128 stands for zero in the data rows.
Here is a table of points, one per row:
[145 126 190 135 108 153  88 177 121 118  95 164 119 125 128 149  92 134
 114  76 124 110 182 112 134 108 117 125 104 135 117 120 120 132 172 163
 131 137 117 125 154 109  94  88 140 137 163  92 107 125  99 165 133 118
 138 140 140 145 128 137 180 150 159  81]
[ 78 142 154 117 112 125 132 102 101 146 120 126  83 148 122  97 163 139
 117 116 148 144  95 158 109 118 136  93 111 122 184 117 151 143 120 138
 143 147  95  95  79 117  88 151 121 148 138 126  95 123 128  93  99 140
 149 103 120 135 146 108 113 116 100 121]
[109 104 101 170 121 151 108 157 134 141  84 124 129 159 159 148 169 143
 138 177 136 124  82  74 145 140 108  81 148 127 126 138 137 173 101 145
 119 133  92 149 125 132  69 129 171 112 114 126  96 131 111 138 114 153
 138 121 117 125  95 139 146 101  98 163]
[154 133 172  92 100 110 146 141 162 116 149 131 137 124 115 113 132 145
 152 151  93 100 120 139 106 128 107 137 122 142 140 123 161 137 147  93
 132 176 137 126 138 108 152 116 153 119  89 107 115 115 122 130 127  99
 115 167 166  85 148 137 186 104 134 105]
[162 169 104 144 150 136  72 131  69  86 125 138 116 108 120 142 158 113
 124 156 141 138 102 108 123 106  97 143 113 125 112 100 134 152  76  77
 170  99 152 110 155 119 164  95 131 155 137 133 159  95 175 126 115 149
 124  75 136 103 145  97 109 119 101  82]
[149 143 138 106  94 102 110 147  89  87 136 122 160 162 110 113 121 127
 154 103 130 119 136  77 116 136 148 132 131 159 100 101  82 158  95 137
 147 124 136 111 126 112 143  64 145 105  91 146 130 153 124 111 134 121
 146 107 147 135 124 151  83  85 138 124]
[ 97 182 112 127 129 159 135 131 137 136 120 135 156 122 141 105 148 138
  47 186  96 134 133 148  93 150 142 107 121 166  95 118 105 128 146 110
 115 111 127 134  85 133 113  81 151 123 180 123 152 113 107 150 128 118
 144 134 118 136 108 146 160 109 153 146]
[155 154 154  85 144 129 155 148 118 159 143 119 121 178 156 124 116 166
 146 155 140 155 111 149 156 176 172 108 111 158 141 128 135 154 146 103
  78 135 150 151 148 199 135 160 107 146 113 130 154 118 154 109 134 154
 129 114 156 143 138 140 131 139 130 126]
[101 122 114 137 175 114 136 144 105 103 112 180 200 141  79 124 123 132
 142 121 149  98 128  96 123 113 103 110 131 200 119 127 134 135 155 101
 124 141 147  89 117 106 110 173  81 148 112 132 141 128 142 132 144 106
 109 160 128 114 100 124 126 128 126 105]
[154 127 130 147 116 109 106 151 113 109  85 121 136  99 133 140 124 125
 144 131  74  72 120 134 106 161 153 115 113 136  85 160  81 116 175 130
 137 130 131 110 153  76 136 157  91 152 113 108 149 142 144 113  91 149
 123 121 132 144 161 121 112  93 113 147]
[137 136 147  86 117 108 153 118 147 102 175 119  90 176  93 107 140 117
  89 119 136  89 139  92 111 119 116 149 142 125  94 163 149 124 125 167
 147 109  96 108 142 173 141 143  96 117 151 128  95  95 124 143 148 147
 107  78 134 114 132 146 124 134 122 152]
[171 144 109 169 118 103 133 122 142  89 103 182  95  78 151  97  97 155
 142 119 164 156 102  86 117 142  79 145 113 140 120 114  69 137 125 151
 132 179 101 138 157 147 172 116 127 144 103 130 166 111 148 120 150 110
 124 131 109 110 121 131  98 131 137 156]
[158 119 105 161 137 126 129 133 123 134  87 113 125 100 108 122  90 156
  98 142 144 111 118  93 107  77 127 121 113 118 120 140 142 147  84 106
 106  98 110 129  86 144 124 162 129 121 103 142 169 116 156 146 156 129
 116 124 118 146 175 153  96 118 169 112]
[156 119 121 135  97 135  96 126 153 107  99 177 141 127 125 112 148 120
  93 129 136 173 142  85 130 126  98 128  98 116 137 127 119  87 112  83
 132 118  79 139 182 121 133  87  65 134  89 143 179 171 139 156 130 160
  97 143 155 113 143 106  80  82 153 138]
[ 92 127 140 123 160 193  94 146 136 136 121 145 144 107 160 118 144 148
 104 128 120 128 107 150 133 105 113 118 166  90 112 123 125 128 120 131
  91  93 118  94 140 179 144 125 148 170 148 169 103 135 150 157 156 102
 123 173 101 131 182 117 135 116 101 142]
[116  95 154 124  97 158 138 115  94  96 113 105 125 137 135 141 162 117
 153 141 159  94 176 180 120  87 104 136 105 124 155 118 106 151 151 158
 112 116 189 139 130 125 121 123 174 121 135 113 112  81 150 112 123 140
 109 214 150 121 116  84 130 123 159 168]
[127  75 140 113 121 104 157 159 134 151 105 130 130 114 107 125 123 118
 158 108 122 136 173 173 100 155 163 132  93 143 113 131 123 133 143 124
 149 129 152 111 160 112 120 119 178 127  86  90 103 118 108 190 146 136
 126 132  85 125 143 125 105 136 132 136]
[152 127 122 137 117 156 141 165 107 140 123 115 121 141 128 128 169  68
 145 125 117 140 159 174 151 100 158 179 133 144 139 189 147 121 119 137
 112 173  95  90 109 161  96 148 120 117 156 153 133 127 168 111 127  96
 114 117 109 117 119 154 116 132 119 122]
[122  76 109 101 114 154 121 111 123 140  59 138 141 109 125 137 111 118
 104 121 105 136 104 128 125 133 107 115 172 124 119 118 164 100 109 111
 136 110 129 216 136 143 117  96  70 130 120 117 118 121 170 120 122 137
 174 114  89 151  94 124 120 108 102 107]
[106 135 137 135 151 183 165  95 111 150 119 102  90  73 154  87 110 118
 125 166 115 165 146  76 100  98 138 151 128 133 138 144 113 172 127 123
 103  75 153 103 152 107 138 109 102 112 139 158 113 169 117 120 136 121
 116 132 111 142 136 124 148 144  82 151]
[151 124 108 118 131 130 165 151 116 158 170 157 118 163 181 134 119 134
 145 166 139 125 104 178 146 106  92 135 111 118 131 117 120 131 127 125
 131  84 113 120  88 133  88 122  73 145 129  97 109 131 109 122 126 118
 120  81 112 137 120 149 145 165 138 147]
[117 134 108 122 149 108 108 146 128 142  93 113 149 125 116 165 119  99
  96 167 159 167 155 119  83 120 111 146 135  76 160 147  94 150 187  91
 104 106 117 133 115 143 120  99 142 119 155 143 112 144 116 144 150 107
 104 110 117 149 140 145 137 121 105 177]
[104 136  93 125 156 137 133 145 145 112 145 110  81 162 121 143  80 157
 113 144 139  96 135 124 126 143 146 144 157 100 142 154 148 117 137 123
 117 117 128 118 140 132  89 111 122 108 154 107 133 134 119  58 126 131
 179 151 138 120 139 114  94 109 129  99]
[135 159 132 140 105 104 100 156 121 152 133  63 119 154 136 135 107  86
 139  64 138  97 123 137 153 168  92  86 116 154 127 128  99  74 145 129
 129 155 158 113 137  99 134 117 150 105 121 126  87 141 133 128 126  85
 123 154 113 112  97 127 137 119 149 128]
[ 95 101 169 118  88 101 111 129 148 139 140 157 145 141 130 161  94 145
 131 103 140 158 112 109 114 118 180 128 143 123 142 164 133 142 163  97
 191 124 183 143 140 112 143 149 183 168 165 162 135 137 115 117 114 102
 130 154 106 145 145 101 136 160 166 136]
[150 132 139 107 182 117 115 156 100 142  98 120 161 114 123  94 114 106
 118 130 156 113 121 117 136 142 134 162 101 104  99  94 138 128 101 120
 167 137  85 149 129  97 129 123 108 123  87 161 148 124 143 103  97 154
 122 148 130 111 161 111 166 161 166 142]
[ 63 133 139 150 102 111 123 135 166 109 132 115 140 123 162 172 143  98
 145 137 123 139 129 120 104 102 159 166 105 135 108  98 136 105 117 164
  99 144 138 143 134  92 141 104 160 174  85 117  82 102 133 124 135  82
 118 149 122 146 133  85 177 131 149 126]
[144 135 123 140 143 134 114  85 127 140 191 118 126 128  93 110 130 144
 132 167 120 119 124 141 146 105 164 148 123 106 100 109 164 103 162 142
 163 175 145 141  98 161 128 149 125 104 133 136 109 159 147 155 120 129
 147 124 115 168 113 162  97 111 134 122]
[144 146 155 132 175 132 138 153  93  90 157 123 125 172 140 140 120 121
 121 102 149 176 122 123  95 114 111 140 153 140 137 120 140  47 114 141
 147 133 134 110 121 127 149 144 131 138 104 132 191 167 146 165  99 164
 117 160 134 123 129 145 159 116 127 142]
[ 97 157 154  86 151 136 125 151 174  91 149 127 181 117 139 162 135  87
 155 135  96 121 130 165 105  94 160  96 104 109 183 137  83 139  82 131
 134 132 150 144 153 116 154 135 139  97 146 113 104 108  95 127 117  92
 125 148  44 112 126 117 123 122 146 110]
[130 159  76 118  99  99 146 130 120 125 170 127 131 109 106  73 132 164
 145 113 119 137 153 141 163 155 170 127 147 110 128 150 125 105 132 162
 147 124 146 121 121 191  95 122 105 113 115  92  90 108 141 146  98 151
  81 116 136 122 109 112 172 132  79  96]
[138 158  94 139 130 116 181 128 134 118 174  91 129 113 155 134 177 111
 130 125 156  93 133 118 129 121 121 119 135 131 116 112 140 127 134 103
 168 155 137 147 134 153 104 154 112 138 110 155 141 143  78 113 165 147
 144 137 145 120 163 165 141 138  84  89]
[168 126 133 112 102 107 156 107 143 101 135 146 171 123 106 105 141  92
 129 128 122 137 108  78 139 217 120 160 108 111 133 114 123 144 144 180
 112 124 148 109 111  60 116 148 146 109 121 139 162 125 137 157  95 132
 155 127 137 147 143 154 106 141 131  77]
[119 134  92 127 123 122 204  98 150  99 129 144 127 134 122 136 128 135
 148 102 109  92 149 123 179 108 143 123 116 157 161 108 167  80 133 117
 147 132 106 103  93 155 133 115 133 128 174 136 107 129 133 144  91 136
 119  89 141  86 160 151 130 134 155 163]
[109 100 126 115 120 134 147  73  91 112 140 107 118 109 169 124 122  81
 104 143 122 118 115 158 164 123 153 126 165 115  93 140 152 143 128 120
 137 140 107  98 143 162 133 166 159 112 125  76 158 135 112 124 113 106
 100 101 167 138 131 122 102 168 126 136]
[ 90 117  92  99 119 173  93  92 144 159  86 106 113 116  94  99 143 146
 138 123  97 114 118 155 134 131  80 157 168 139 168 114 127  97  96 130
 138 134 138 169 129 106  86 145 154 140 116 127 166 142 114 117 166 126
 135  83 151 152 118 151 124 160 105 135]
[140 102 125 142 111 104 111 108 123 122 112 122 185 155 132 147 102 145
 169 106 112 154 154  94 108 129 133 115 124 147 115 100 111  97 156 128
 158 150  89  77 127 128 134 119 124  97 134 139 150  69  95 110 157 152
 142 156 123 155 119  75 135 125 108 115]
[154 147  89 113 136 125 157 120  76 125 175 140  80 114 102 139 128 116
 132  94 111 130  98 149 106 145 176 114 148 138 127  94 134  92 136 145
 101 118 102 151 125 132 102 182 134  92 144 178 116 102 101 143 131 105
 143 143 162 108 125 105 103 144 116 152]
[ 93  93 131 172 145 145 113 122 114 140 169 133 141 125 127 109 147 170
  86 102 104 111 103 141 112 142 114 150 125 135 160 172 132 153 113 106
  94 143 104 189 136 126 125 128 139 107 162 107 129 116 126 125 130 150
 129  61 125 156 145  87 127 102 149 155]
[170 146 134 135 191 126 123 119 135 168  99 113 130  96 148  95 177 136
 152  97 136 136 144  86 118 107 129 130 144  83 141 121 119 137 102 105
 122  98 146 144  96 151 174 153 105 147 153  78 136  99 109 126 122 109
 140 125 176 130  89 117 113 124 144 146]
[117 145 125 169 115 120 137 105 133 121 104 136  89 194 102 111 200 157
 159 127 132  83 132 137 131 140 126 142 154 116 120 108 163 149 128 125
  91  86  97 135 144 144 144 124 130  92 154 137 141 153 141  89 113 121
  94 106  79 147 141 168 129 136 114 128]
[119 116 151 150 104 107 142 129 142 157 145 154 159 129  98 183 102 134
  88 113 113 129 185 164 137 122 101 104 137 121  94 147 104 153 120 150
 100 124 152 107 133  96 165 137 148 126  86 155  96 127 130  98 114 157
 147 124 130  92  91 116 166 129 142 113]
There is one direction along which these points spread out most. How far along it is each point below, from 0 to 99? The average is 50, and the first point in the table lies past the average. One standard deviation of the points above along it is 16.
[ 92 127 140 123 160 193  94 146 136 136 121 145 144 107 160 118 144 148
 104 128 120 128 107 150 133 105 113 118 166  90 112 123 125 128 120 131
  91  93 118  94 140 179 144 125 148 170 148 169 103 135 150 157 156 102
 123 173 101 131 182 117 135 116 101 142] 44
[117 134 108 122 149 108 108 146 128 142  93 113 149 125 116 165 119  99
  96 167 159 167 155 119  83 120 111 146 135  76 160 147  94 150 187  91
 104 106 117 133 115 143 120  99 142 119 155 143 112 144 116 144 150 107
 104 110 117 149 140 145 137 121 105 177] 49
[154 127 130 147 116 109 106 151 113 109  85 121 136  99 133 140 124 125
 144 131  74  72 120 134 106 161 153 115 113 136  85 160  81 116 175 130
 137 130 131 110 153  76 136 157  91 152 113 108 149 142 144 113  91 149
 123 121 132 144 161 121 112  93 113 147] 63
[135 159 132 140 105 104 100 156 121 152 133  63 119 154 136 135 107  86
 139  64 138  97 123 137 153 168  92  86 116 154 127 128  99  74 145 129
 129 155 158 113 137  99 134 117 150 105 121 126  87 141 133 128 126  85
 123 154 113 112  97 127 137 119 149 128] 74
[154 147  89 113 136 125 157 120  76 125 175 140  80 114 102 139 128 116
 132  94 111 130  98 149 106 145 176 114 148 138 127  94 134  92 136 145
 101 118 102 151 125 132 102 182 134  92 144 178 116 102 101 143 131 105
 143 143 162 108 125 105 103 144 116 152] 37
[130 159  76 118  99  99 146 130 120 125 170 127 131 109 106  73 132 164
 145 113 119 137 153 141 163 155 170 127 147 110 128 150 125 105 132 162
 147 124 146 121 121 191  95 122 105 113 115  92  90 108 141 146  98 151
  81 116 136 122 109 112 172 132  79  96] 38
[117 145 125 169 115 120 137 105 133 121 104 136  89 194 102 111 200 157
 159 127 132  83 132 137 131 140 126 142 154 116 120 108 163 149 128 125
  91  86  97 135 144 144 144 124 130  92 154 137 141 153 141  89 113 121
  94 106  79 147 141 168 129 136 114 128] 27
[116  95 154 124  97 158 138 115  94  96 113 105 125 137 135 141 162 117
 153 141 159  94 176 180 120  87 104 136 105 124 155 118 106 151 151 158
 112 116 189 139 130 125 121 123 174 121 135 113 112  81 150 112 123 140
 109 214 150 121 116  84 130 123 159 168] 71
[122  76 109 101 114 154 121 111 123 140  59 138 141 109 125 137 111 118
 104 121 105 136 104 128 125 133 107 115 172 124 119 118 164 100 109 111
 136 110 129 216 136 143 117  96  70 130 120 117 118 121 170 120 122 137
 174 114  89 151  94 124 120 108 102 107] 39
[ 97 182 112 127 129 159 135 131 137 136 120 135 156 122 141 105 148 138
  47 186  96 134 133 148  93 150 142 107 121 166  95 118 105 128 146 110
 115 111 127 134  85 133 113  81 151 123 180 123 152 113 107 150 128 118
 144 134 118 136 108 146 160 109 153 146] 47
[154 133 172  92 100 110 146 141 162 116 149 131 137 124 115 113 132 145
 152 151  93 100 120 139 106 128 107 137 122 142 140 123 161 137 147  93
 132 176 137 126 138 108 152 116 153 119  89 107 115 115 122 130 127  99
 115 167 166  85 148 137 186 104 134 105] 70
[138 158  94 139 130 116 181 128 134 118 174  91 129 113 155 134 177 111
 130 125 156  93 133 118 129 121 121 119 135 131 116 112 140 127 134 103
 168 155 137 147 134 153 104 154 112 138 110 155 141 143  78 113 165 147
 144 137 145 120 163 165 141 138  84  89] 37
[109 104 101 170 121 151 108 157 134 141  84 124 129 159 159 148 169 143
 138 177 136 124  82  74 145 140 108  81 148 127 126 138 137 173 101 145
 119 133  92 149 125 132  69 129 171 112 114 126  96 131 111 138 114 153
 138 121 117 125  95 139 146 101  98 163] 39
[144 146 155 132 175 132 138 153  93  90 157 123 125 172 140 140 120 121
 121 102 149 176 122 123  95 114 111 140 153 140 137 120 140  47 114 141
 147 133 134 110 121 127 149 144 131 138 104 132 191 167 146 165  99 164
 117 160 134 123 129 145 159 116 127 142] 53
[ 93  93 131 172 145 145 113 122 114 140 169 133 141 125 127 109 147 170
  86 102 104 111 103 141 112 142 114 150 125 135 160 172 132 153 113 106
  94 143 104 189 136 126 125 128 139 107 162 107 129 116 126 125 130 150
 129  61 125 156 145  87 127 102 149 155] 35
